Rotation paths and how fast each direction turns (degrees per step)
Each turn is a multiple of 5 degrees from 10 to 175, or 0.
Each row of a path follows its step; steps can be skipped.
Rotation 1:
step 0: [0.613,-0.591,1.355,0.219,-2.040,-0.515,-1.537,-1.606,-1.565,-2.090,1.776,1.117,1.278,1.982,-0.569,0.280,0.589,-2.086,-1.379,0.743,0.500,0.533,-2.118,-1.249,-1.642,0.967,0.537,1.237,-0.543,-2.462,0.170,-1.372,-0.790,-0.008,-0.023,-2.479,1.509,0.850,0.301,0.868,2.010,-0.959,1.786]
step 1: [-0.459,1.022,1.185,1.280,0.121,-0.291,-2.278,-1.479,-1.749,1.018,-1.075,1.560,0.435,-0.363,-0.622,0.730,0.185,-0.756,-0.949,0.088,-1.846,0.116,-1.575,0.270,-0.534,1.025,-3.042,0.347,-0.277,-1.661,-0.044,-3.419,1.817,-2.328,0.340,-1.349,-0.469,2.845,-0.236,1.428,1.074,-0.263,-0.510]
step 2: [0.235,-0.863,1.429,0.484,-1.097,-1.961,-1.662,-1.661,-2.013,0.499,-1.026,1.667,-1.631,0.419,0.703,-3.424,-0.411,-0.244,-0.625,-0.475,1.003,0.286,-0.282,-1.484,-2.923,-0.348,-1.153,0.315,0.644,0.622,-0.540,-0.614,2.052,-1.271,1.974,1.278,1.161,2.041,-0.084,1.870,-0.453,-1.163,1.198]
step 3: [-1.313,0.208,1.063,2.464,-0.362,-0.299,-1.300,-1.032,0.170,-0.254,2.502,1.841,0.818,-0.650,2.877,-0.326,-0.159,-1.451,-1.363,-2.809,-0.973,0.572,0.584,0.138,-1.840,-0.352,-1.447,-1.553,-1.312,-0.414,-0.975,0.157,1.760,-0.907,2.853,1.743,0.278,0.711,-1.612,-0.911,-0.291,0.723,0.688]
step 4: [-0.110,0.189,1.641,1.264,1.538,-0.543,-0.544,0.009,-0.102,-1.536,-0.427,-1.226,-0.661,2.299,2.185,-1.427,-0.830,0.144,-0.992,-2.583,0.629,0.656,0.080,0.635,-1.044,-2.080,-0.810,1.320,-0.221,2.019,0.503,-2.603,0.616,0.013,2.691,-0.973,-1.671,-0.278,-2.613,-0.862,0.259,1.399,1.622]
step 5: [-2.233,1.549,1.655,1.912,0.842,0.606,-0.469,1.229,0.245,-1.954,1.814,-0.661,0.330,1.616,0.882,-1.819,-1.283,0.366,-1.549,-0.842,1.378,1.051,-3.242,0.292,-1.591,0.241,-0.117,2.359,-2.080,-1.685,1.291,1.607,0.327,0.438,0.326,-0.554,0.434,-1.107,-1.669,0.601,0.559,-0.140,1.263]
step 6: [-1.087,0.935,1.574,1.221,0.125,0.372,-0.867,-1.680,-0.254,-2.098,1.747,1.423,1.688,1.215,-1.628,0.633,-1.201,-0.970,1.249,-0.696,0.209,-1.347,-2.010,-0.763,-1.184,-0.471,1.049,2.658,-0.609,-1.759,-0.338,-3.660,0.499,1.670,-0.373,-2.104,-0.206,0.430,-1.034,-0.034,1.283,0.755,0.680]
step 7: [-0.745,1.335,0.911,1.271,-0.646,-1.646,-1.540,0.512,-0.442,0.481,-1.638,0.691,-0.802,-0.077,-1.276,-0.508,-1.584,-0.067,-0.737,0.224,-0.368,2.655,-1.697,1.026,-1.761,1.850,-0.429,2.995,-1.316,-1.258,-0.714,-3.025,1.050,0.787,-0.221,-1.351,0.532,2.836,0.216,1.462,-0.487,-0.779,-1.248]
step 8: [-1.540,-0.967,0.823,0.818,-2.807,-0.655,-1.057,-1.527,-0.241,0.460,0.505,2.300,0.975,1.512,0.751,-2.197,0.147,-0.995,-0.383,0.157,0.327,0.689,0.330,-0.575,-2.240,1.043,2.504,-0.158,1.046,-1.414,-1.735,-1.145,1.487,-1.079,1.576,-0.247,0.900,2.394,-1.282,2.100,0.844,-1.831,-0.826]
step 9: [0.165,0.412,1.000,1.719,0.055,-1.232,0.231,1.250,-0.783,-0.040,2.089,0.276,0.693,0.502,0.977,0.618,0.433,-2.040,-1.439,-2.120,-1.557,0.601,1.499,0.429,-1.066,0.948,-1.858,-0.867,0.809,0.146,-0.813,-1.699,1.389,-1.145,3.398,-1.224,-0.224,3.969,-0.768,0.069,-0.360,-1.130,0.789]
step 10: [-0.635,-0.463,2.650,0.444,0.205,-0.114,-0.309,0.240,-2.805,-0.436,-0.014,0.462,-1.995,2.675,1.555,-1.971,0.236,-0.303,-2.126,-0.427,0.546,0.421,0.008,2.733,-1.143,-2.308,-1.243,-0.583,0.026,0.440,-0.162,0.308,0.008,-1.122,2.588,-1.506,0.067,0.406,-1.891,1.830,0.607,0.557,1.658]
[-0.661,0.095,-0.049,0.445,-0.375,0.521,0.618,-0.822,0.344,-0.133,0.213,-0.157,0.107,-0.120,-0.511,0.002,-0.843,0.571,0.012,-0.443,0.284,0.583,0.264,-0.020,0.334,-0.016,0.005,0.786,-0.462,0.828,0.211,0.258,0.404,0.598,-0.138,-0.125,-0.256,-0.394,0.024,-0.415,0.384,-0.147,0.036]
45
[-0.444,0.387,-0.029,0.549,0.490,-0.015,-0.213,0.017,-0.197,-0.248,-0.138,-0.108,-0.400,0.208,0.334,0.061,0.158,0.723,0.305,-1.020,-0.150,-0.273,0.190,-0.116,-0.434,0.293,-0.234,0.197,0.518,-0.118,-0.407,-0.242,-0.433,-0.331,0.005,0.396,0.512,-1.456,0.328,-0.144,-0.318,0.173,0.092]
45
[0.252,-0.521,-0.275,-0.263,-0.056,0.488,0.006,-0.236,0.408,-0.006,1.111,0.234,0.600,0.237,0.328,0.749,0.028,-0.135,0.108,-0.794,-0.233,-0.101,-0.179,0.042,-0.043,-0.169,-0.040,-0.414,0.381,-0.644,0.128,-0.495,0.730,0.127,-0.355,0.532,-0.413,-0.261,0.195,0.281,0.714,0.011,-0.517]
135
[-0.060,0.014,-0.071,0.062,-0.537,0.506,-0.060,0.366,0.459,-0.947,-0.692,0.027,0.066,0.496,0.170,0.305,0.093,-0.064,0.528,0.435,0.523,-0.276,-0.848,-0.325,-0.272,0.449,-0.544,-0.128,-0.546,-0.154,-0.402,-0.404,-0.050,0.399,-0.896,-0.648,0.013,-0.151,0.187,-0.246,-0.007,-0.217,-0.311]
55
[0.296,-0.183,0.052,0.492,0.114,-0.018,0.683,0.403,-0.115,-0.497,0.483,0.691,0.316,-0.191,-0.497,-0.368,0.049,-0.491,0.278,-0.364,0.184,-1.200,0.209,-0.476,-0.240,0.071,-0.194,0.443,0.113,-0.207,-0.007,0.847,0.246,0.478,0.457,0.009,0.237,0.363,0.749,-0.251,-0.339,0.017,-0.020]
115
[-0.411,0.005,0.399,-0.248,0.644,0.011,0.085,0.551,-0.350,0.040,-0.678,0.068,-0.074,-0.618,0.580,0.398,0.066,-0.043,-0.075,-0.061,0.193,0.062,0.401,0.119,0.393,-0.439,-0.460,0.521,0.118,0.063,0.132,-0.861,0.059,0.267,0.551,-0.433,-0.580,0.245,1.013,-0.270,0.563,0.213,-0.586]
130
[-0.315,-0.463,-0.662,0.134,0.068,-0.698,0.142,0.557,-0.306,0.022,0.374,0.353,0.726,0.184,-0.475,0.077,0.422,-0.065,0.575,0.194,0.086,0.502,0.599,0.504,-0.153,0.733,0.321,0.852,-0.001,0.162,-0.063,-0.284,-0.304,-0.502,-0.529,-0.519,0.344,-0.004,-0.032,0.432,0.522,0.006,-0.235]
45
[0.822,0.074,-0.902,0.260,-0.178,0.078,-0.657,-0.528,-0.058,-0.178,-0.601,0.025,0.416,-0.323,-0.051,0.081,0.674,-0.532,-0.192,0.137,0.561,0.394,0.093,-0.505,0.691,0.156,-0.265,0.321,-0.092,-0.099,0.541,0.299,0.367,-0.410,0.137,0.214,-0.253,-0.732,0.450,0.009,-0.045,0.503,0.413]
10
Rotation 2:
step 0: [0.121,0.993,0.120,0.252,-2.782,0.864,-2.086,-1.306,-1.193,0.107,1.134,-0.927,-0.316,-0.278,1.214,-0.630,-1.039,1.200,-2.236,-2.276,0.263,-0.308,0.106,-0.264,0.944,-0.330,1.261,3.394,0.265,1.546,-1.750,1.036,-0.464,2.748,-1.236,-1.484,-0.330,0.384,1.030,-1.271,-0.678,1.174,-0.927]
step 1: [2.996,0.783,1.053,0.523,-0.859,-0.181,1.652,-0.229,-1.237,-0.128,0.660,-0.391,-1.242,-1.169,-0.856,-0.193,0.946,1.009,-3.075,-1.793,0.625,-2.493,0.127,0.836,-2.130,0.679,0.375,1.311,-0.559,1.068,-1.982,1.612,-0.161,-2.599,0.335,-1.490,-0.790,1.124,-1.337,1.164,0.136,0.941,0.381]
step 2: [-0.104,1.564,1.308,1.005,-2.058,-1.208,-0.336,-0.200,1.249,-0.029,0.356,-0.197,-1.775,0.412,0.699,0.922,1.152,0.625,-0.767,-2.088,-0.390,-1.270,2.037,-0.581,1.833,-0.970,3.602,1.373,-0.588,1.260,-0.307,1.587,3.023,0.059,0.617,-1.945,0.184,-1.132,0.143,-0.677,1.390,-0.657,-0.166]
step 3: [1.201,0.073,-1.929,0.840,-2.568,-1.430,-0.614,1.708,-0.516,-0.655,0.875,0.568,0.695,-0.277,0.630,-1.236,1.739,1.612,0.154,0.139,-0.614,-1.066,0.738,0.213,-2.151,0.049,-0.671,2.125,-0.166,2.811,-1.399,0.361,0.244,-0.092,1.079,-3.641,-0.637,0.370,0.839,-0.672,0.631,2.212,-0.982]
step 4: [0.054,0.705,0.856,1.932,-2.724,0.379,1.099,0.575,-0.582,-0.959,-0.790,-1.059,-1.617,-1.750,0.764,-1.033,0.592,2.321,-1.117,-1.744,0.860,-1.086,1.686,-0.180,0.016,0.945,0.002,1.869,1.454,0.665,-1.921,0.501,0.730,-0.194,-0.165,-0.908,-0.313,-2.128,-0.636,-0.284,-2.714,-2.825,-0.585]
step 5: [1.963,-1.021,1.588,1.507,-0.875,-2.107,1.246,0.231,0.336,-1.154,0.589,0.918,-0.088,-0.510,-0.494,0.981,1.213,2.675,-0.228,-0.062,-0.103,-2.626,1.175,-0.745,-2.620,-1.450,-0.059,0.420,-0.815,-1.305,0.033,0.580,1.135,-0.664,0.197,-2.839,0.917,-1.903,1.300,0.665,2.222,-0.612,0.273]
step 6: [-1.138,-1.410,-3.016,-0.285,-2.413,-2.036,0.635,1.776,1.109,-0.045,0.357,2.309,-0.410,-0.200,0.895,-0.980,-0.348,1.778,-0.329,0.088,0.779,-0.132,2.264,-0.899,-0.192,-1.168,2.535,-0.076,1.441,0.555,-2.017,1.128,1.355,1.354,0.634,-1.175,-0.115,-1.695,-0.011,-0.743,-0.841,-1.178,-1.017]
step 7: [0.079,-2.633,-1.048,0.729,-2.492,-0.076,-0.848,1.421,-2.008,0.589,0.405,-1.638,-1.144,-1.011,1.520,0.024,0.024,3.275,-0.307,0.234,-1.161,-0.922,1.635,-0.142,-1.873,-1.103,-2.500,1.345,1.589,-1.238,-1.499,0.389,-1.373,-0.809,-1.010,-0.994,0.208,-0.873,0.625,0.483,0.776,-0.253,0.784]
step 8: [0.364,0.039,-0.020,0.539,-0.586,0.594,0.024,0.351,0.879,-0.415,-1.398,1.095,-1.055,-1.706,-1.242,0.459,-0.367,2.945,-3.026,1.171,0.554,-1.375,0.347,-0.665,-1.354,-0.267,1.714,-1.119,0.380,-1.537,-3.378,0.834,1.653,0.694,-2.513,0.366,0.552,-1.244,0.365,0.002,0.718,-2.448,-0.103]
step 9: [-0.048,-0.912,-0.877,-1.746,-1.999,-1.658,0.188,-1.356,-0.666,1.206,2.652,1.148,-0.955,-0.785,0.477,0.798,1.472,1.538,-0.483,0.479,-0.264,0.808,2.178,-1.375,-1.409,-2.413,0.612,-1.846,0.869,0.389,-1.487,0.449,-0.485,-0.644,-0.492,-0.760,1.935,-0.846,-0.005,-0.649,2.847,0.360,1.999]
step 10: [-0.156,-1.154,-3.183,0.570,-1.061,0.151,-2.432,-0.150,-0.331,-0.188,0.608,-1.354,-1.357,-1.344,0.837,0.256,-1.094,1.770,-1.594,1.029,-0.552,-1.852,-0.150,-2.768,0.816,0.028,0.685,-0.527,1.571,0.567,-2.578,1.300,-0.601,1.877,-1.501,-0.739,0.658,1.075,-1.305,-1.603,-0.057,0.107,-1.347]
[0.169,-0.397,-0.841,0.193,-0.089,0.189,-0.465,0.936,0.231,-0.058,-0.071,0.456,-0.791,0.594,0.525,0.241,0.135,-0.088,0.243,0.316,-0.931,-0.209,0.321,-0.130,0.775,0.007,0.325,-0.162,-0.086,-0.079,0.574,0.419,-0.206,-0.130,0.629,-0.108,-0.254,0.251,-0.558,0.058,0.256,0.278,-0.165]
95
[-0.334,-0.561,-0.225,-0.424,0.357,-0.266,-0.411,-0.639,-0.488,-0.148,-0.066,0.367,0.047,-0.323,0.601,0.635,0.103,0.140,0.335,1.265,0.048,-0.076,0.231,-0.105,-0.083,0.044,-0.144,-0.137,0.098,-0.196,-0.797,0.005,-0.200,0.338,0.157,0.435,-0.189,-0.053,0.027,0.681,0.315,-0.983,0.070]
25
[-0.680,0.385,0.107,0.052,-0.016,0.154,-0.487,-0.626,0.369,-0.189,-0.627,-0.097,-0.042,0.288,-0.467,-0.707,-0.320,0.392,-0.177,-0.027,-0.176,-0.165,0.600,0.028,0.625,0.167,0.964,0.183,0.322,-0.257,0.010,0.247,0.153,0.971,0.267,0.378,0.086,-0.041,-0.178,-0.486,-0.647,-0.567,0.139]
175
[-0.120,-0.060,0.465,0.151,0.256,-0.577,-0.229,-0.173,-0.293,-0.251,-0.032,0.575,-0.387,0.095,-0.048,-0.254,0.213,-0.268,0.043,-0.844,-0.113,0.269,-0.451,0.215,0.380,0.509,-0.181,1.124,-0.616,0.199,-0.654,0.599,0.260,0.124,0.758,-0.324,-0.552,-0.229,0.262,0.661,-0.028,0.125,0.181]
20
[-0.283,-0.055,-0.720,0.344,-0.400,-0.119,-0.501,-0.197,-0.434,0.386,-0.137,-0.356,0.210,-0.328,0.139,0.069,-0.140,-0.247,-0.051,0.105,0.730,-0.125,0.371,0.328,0.169,0.175,-0.961,0.084,0.153,0.072,-0.137,0.492,-0.783,0.439,0.043,-0.030,-0.304,-0.559,-0.526,-0.255,-0.755,0.992,-0.271]
110
[-0.289,-0.768,-0.026,0.223,0.336,-0.496,0.408,-0.188,0.070,0.554,-0.031,-0.627,0.090,0.528,-0.410,-0.231,-1.091,-0.540,-0.041,0.346,0.448,-0.193,0.477,-0.553,0.233,0.152,-0.033,0.317,0.540,0.363,-0.115,0.089,0.701,-0.419,0.286,-0.434,-0.116,0.218,-0.342,0.071,0.753,0.059,-0.067]
90
